[[142 124 145  98]
 [139 129 103 135]
 [137 132 107 143]] yields 103

[[146 106 120 126 119 107]
 [143 110 120 123 118 115]] yields 118

[[153 105 143 125 117 149]
 [150 107 143 123 121 145]] yields 121

[[142 110 130 121 153 116 147]
 [126 129 118 131 120 125 122]] yields 125

[[122 124 139 108 134 125]
 [115 111 131 118 130 126]
 [128 135 112 144 117 105]] yields 130

[[139 130 131 116]
 [145 149 110 149]] yields 110

[[127 131 129 127]
 [119 131 123 157]
 [128 139 128 142]] yields 123

[[151 126 111 123 137]
 [142 121 105 119 128]] yields 119
---
106,123,116,127 ⇒ 116
104,137,122,124,134,113 ⇒ 134
149,130,110,131,132,128 ⇒ 132
121,134,99,139 ⇒ 99
111,130,126,152,138,112,128 ⇒ 112
125,99,107,136 ⇒ 107
---
[[129 128 116 127]
 [129 125  99 129]
 [130 129 117 128]] Answer: 128

[[142 109 109 111]
 [121 111 154 115]
 [138 137 153 133]] Answer: 109

[[129 105 149 131]
 [127 115 144 127]
 [128 124 138 129]] Answer: 105

[[124 132 135 119]
 [132 142 127 133]
 [146 140 104 119]] Answer: 132

[[105 137 128 130]
 [121 114 128 123]
 [151 140 128 126]] Answer: 137

[[126 131 122 135]
 [123 140 110 158]
 [117 135 107 139]] Answer: 131

[[100 108 122 113]
 [135 116 148 112]
 [129 125 130 147]] Answer: 108

[[101 151 153 149]
 [155 105 154 102]
 [152 108 151 103]] Answer: 151

[[114 116 129 153]
 [135 116 129 109]
 [135 116 106 131]] Answer: 116

[[130 142 137 132]
 [141 148 134 133]
 [115 110 152 122]] Answer: 142
---
[126 126 131 158 123 130] → 126
[112 136 125 141 139 146 104] → 136
[130 138 150 132 136 146] → 138
[140 143 119 151] → 143
[107 102 103 113 117] → 102
[129 105 121 149 136] → 105
---
[[113 124 128 126 105 137 128]
 [134 110 135 126 128 128 123]
 [110 122 113 122 118 117 107]] -> 107

[[134 107 128 148 154]
 [127 105 142 132 134]
 [119 105 134 145 149]] -> 149

[[116 111 118 117 121 119 119]
 [140 139 127 127 126 125 121]
 [118 119 150 148 146 151 143]] -> 143

[[142 136 122 128 150 145 129]
 [126 118 125 137 131 140 136]
 [121 154 136 133 125 128 125]] -> 125

[[104 111 110 135 151 129 111]
 [114 108 138 114 146 146 116]
 [139 109 143 119 149 145 132]] -> 132

[[121 137 126 128 127 157 151]
 [101 149 120 156 105 120 114]
 [128 109 104 122 133 142 133]] -> 133
---
((145, 137, 125, 151, 106, 124, 113), (149, 140, 114, 146, 120, 134, 149), (105, 106, 121, 121, 123, 148, 133)) --> 140
((133, 135, 135, 132), (148, 133, 133, 140), (138, 139, 144, 152)) --> 133
((146, 140, 148, 147, 145, 105), (111, 126, 114, 111, 116, 153), (142, 122, 131, 140, 130, 117)) --> 126
((114, 115, 145, 140, 129), (125, 116, 110, 124, 146), (134, 126, 118, 123, 103)) --> 116
((117, 153, 140, 134), (133, 103, 98, 133), (132, 118, 141, 119)) --> 103
((106, 149, 119, 99, 130, 156, 131), (150, 116, 121, 154, 142, 101, 133), (135, 117, 143, 126, 112, 126, 110)) --> 116
((115, 109, 144, 157), (126, 141, 140, 151), (105, 126, 153, 130)) --> 141
---
[112 129 133 109 136 150 129] ⇒ 109, 150
[140 103 154 128 129] ⇒ 154, 154
[106 102 109 123 132 125 118] ⇒ 123, 132
[144 138 150 114 132 156 122] ⇒ 114, 156
[109 142 148 129 155] ⇒ 148, 155
[100 128 134 126  99] ⇒ 134, 134
[151 132 102 123 121] ⇒ 102, 151
---
[[105 131 135 107 131 152 120]
 [123 127 123 111 142 137 146]
 [102 136 117 134 151 132 122]] -> 151

[[139 116 147 112 110 121]
 [124 120 133 114 145 118]
 [132 102 132 140 140 119]] -> 140

[[114 106 130 103 141]
 [140 151 123 150 111]
 [127 130 127 126 127]] -> 127

[[133 104 140 130]
 [113 104 124 127]
 [106 115 120 125]] -> 115

[[129 129 107 136 120 135]
 [135 143 131 105 119 134]
 [120 138 145 128 122 113]] -> 128

[[124 128 125 126 114 146]
 [144 108 112 142  99 114]
 [112 126 110 115 145 120]] -> 115

[[133 133 127 126 130]
 [128 128 145 114 142]
 [121 124 105 142 128]] -> 105

[[140 141 156 149 110]
 [128 128 127 128 129]
 [124 119 107 105 139]] -> 107
---
98,102,118,130 gives 130, 118

130,124,130,103
133,132,128,123
114,111,117,136
gives 136, 133

151,136,145,137,154,112 gives 154, 151

154,147,145,130,120,127 gives 154, 147

151,129,147,140,123,130 gives 151, 147

128,137,138,128,133
151,130,124,153,138
gives 153, 151

140,155,150,148,134 gives 155, 150

105,120,135,127
111,126,122,138
gives 138, 135

139,153,142,130 gives 153, 142

128,142,109,103,111,104 gives 142, 128
---
[[135 137 138 123 149]
 [126 130 123 146 128]] --> 146

[[107 123 118 129 139]
 [104 126 130 137 129]
 [114 119 125 119 146]] --> 137

[[141 134 140 118 149 143]
 [148 135 157 116 148 151]
 [145 138 142 116 158 147]] --> 148

[[104 142 114 117 138 140 118]
 [103 144 113 116 139 133 120]] --> 133

[[114 133 140 142 112 138 129]
 [130 119 150 127 134 111 127]
 [128 124 134 126 119 124 124]] --> 111

[[113 123 115 140 140 119 128]
 [153 141 148 112 123 138 134]] --> 138

[[121 153 145 125]
 [131 115 124 130]
 [155 122 131 144]] --> 124

[[138 100 144 138 130]
 [132 130 126 131 131]
 [125 155 120 141 116]] --> 131

[[130 123 132 133 108 143 132]
 [145 139 128 131 133 104 110]
 [112 111 146 128 131 128 134]] --> 104

[[142 100 123 129]
 [124 144 122 102]] --> 122
---
[[123 107 119 125 127 137 111]
 [120 122 128 113 140 125 131]
 [130 127 135 135 119 114 125]] | 125

[[111  99 133 139 125 136 149]
 [109 107 131 133 124 124 154]
 [126 124 120 141 127 140 123]] | 123

[[138 109 115 120]
 [102 101 110 135]
 [137 101 121 112]] | 112

[[127 106 135 119]
 [127 106 134 118]
 [136 124 116 110]] | 110

[[158 151 122 107 100]
 [147 143 127 113 110]
 [146 143 128 112 110]] | 110

[[142 131 127 106 120 139 123]
 [107 154 102 121 117 133 137]
 [135 117 115 145 119 144 114]] | 114
---
[[125 131 118 127 141 131 124 129 144]
 [121 116 112 135 133 132 141 143 134]
 [118 121 126 122 118 138 141 131 120]
 [145 129 128 124 124 121 113 121 132]
 [122 127 129 118 121 138 140 130 127]
 [119 123 135 120 124 141 134 127 131]
 [126 149 140 120 128 130 117 119 126]
 [114 136 136 125 121 134 135 126 111]] result: 114

[[138 130 133 143 110 143 140 111 112 136 117 134 149]
 [137 114 115 114 135 117 117 133 134 133 139 110 120]
 [136 138 119 125 141 127 123 115 120 126 141 130 128]
 [111 143 146 136 126 139 138 127 121 108 130 146 144]
 [122 119 119 114 132 118 119 119 133 111 125 114 113]
 [134 107 115 110 132 119 116 141 135 120 126 111 116]
 [109 137 130 121 114 129 125 119 117 119 143 130 113]
 [115 121 124 118 134 140 147 129 138 116 124 125 114]
 [119 144 134 138 131 139 141 123 128 124 112 139 142]
 [115 136 143 141 126 115 119 134 130 124 145 142 138]
 [146 114 123 128 116 145 143 143 130 144 112 113 126]] result: 146

[[127 136 128 127 134 131 128 145 122 140 150 127]
 [129 126 129 128 140 141 125 138 112 132 139 127]
 [125 136 126 125 136 130 130 145 123 141 149 125]
 [133 124 130 128 114 125 123 125 129 128 128 125]
 [129 114 126 129 125 136 128 113 120 119 108 131]
 [136 116 133 133 133 145 122 126 112 125 127 133]
 [115 134 116 117 124 120 140 130 134 140 132 121]] result: 115

[[126 128 128 120 133 129 120 131]
 [136 138 105 117 148 139 114 105]
 [134 123 121 118 135 130 114 132]
 [121 119 129 125 121 125 127 145]
 [123 131 129 135 125 129 139 122]
 [124 125 134 139 116 114 140 130]
 [129 120 125 119 123 126 119 143]
 [117 123 135 134 115 120 138 140]
 [119 127 147 143 116 126 146 132]
 [127 138 116 113 137 147 117 120]] result: 127

[[119 142 106 126 106 110 119 138 121 106 144]
 [130 125 104 121 153 117 133 154 104 125 138]
 [145 150 145 118 102 125 153 134 152 139 125]
 [112 150 149 123 145 144 149 106 111 131 118]
 [139 117 133 110 142 148 135 118 105 151 146]
 [124 107 140 109 130 106 109 112 137 153 153]] result: 124

[[140 122 129 150 137 128 105 150 136 137 110 145 130 136]
 [141 131 126 106 110 133 133 133 125 151 110 129 127 108]
 [133 111 117 126 109 142 140 151 140 121 147 121 136 125]
 [131 141 150 109 150 112 145 106 133 134 150 105 113 111]
 [107 138 107 149 111 119 112 108 143 117 142 143 139 118]] result: 107

[[113 123 114 120 128 138 115 119 142 140 136 120 117]
 [109 126 124 108 114 121 135 135 133 120 143 115 110]
 [146 111 122 141 138 130 123 122 141 124 111 140 129]
 [142 132 147 147 143 144 110 115 142 139 111 118 149]
 [133 132 130 126 136 110 110 106 133 110 122 140 123]] result: 133
---
156	149	102	110 -> 110
157	103	106	156	145	140 -> 140
126	128	126	128	130	105	145 -> 145
145	135	128	149 -> 149
121	101	116	128	128	145 -> 145
127	149	129	129	128 -> 128
---
130,124,130,127,124,100,130
128,124,131,127,116,119,122
127,128,127,129,123,127,127
| 127

115,136,121,136,129,106,141
127,121,133,133,132,115,122
113,132,140,148,157,117,139
| 139

112,120,117,118,109,119,150
122,110,112,146,116,143,99
118,123,129,138,155,140,136
| 136

116,127,120,112
131,124,146,121
124,144,103,138
| 138

120,103,128,112
131,114,108,124
126,134,138,118
| 118

142,126,148,127
119,137,115,136
135,129,142,150
| 150
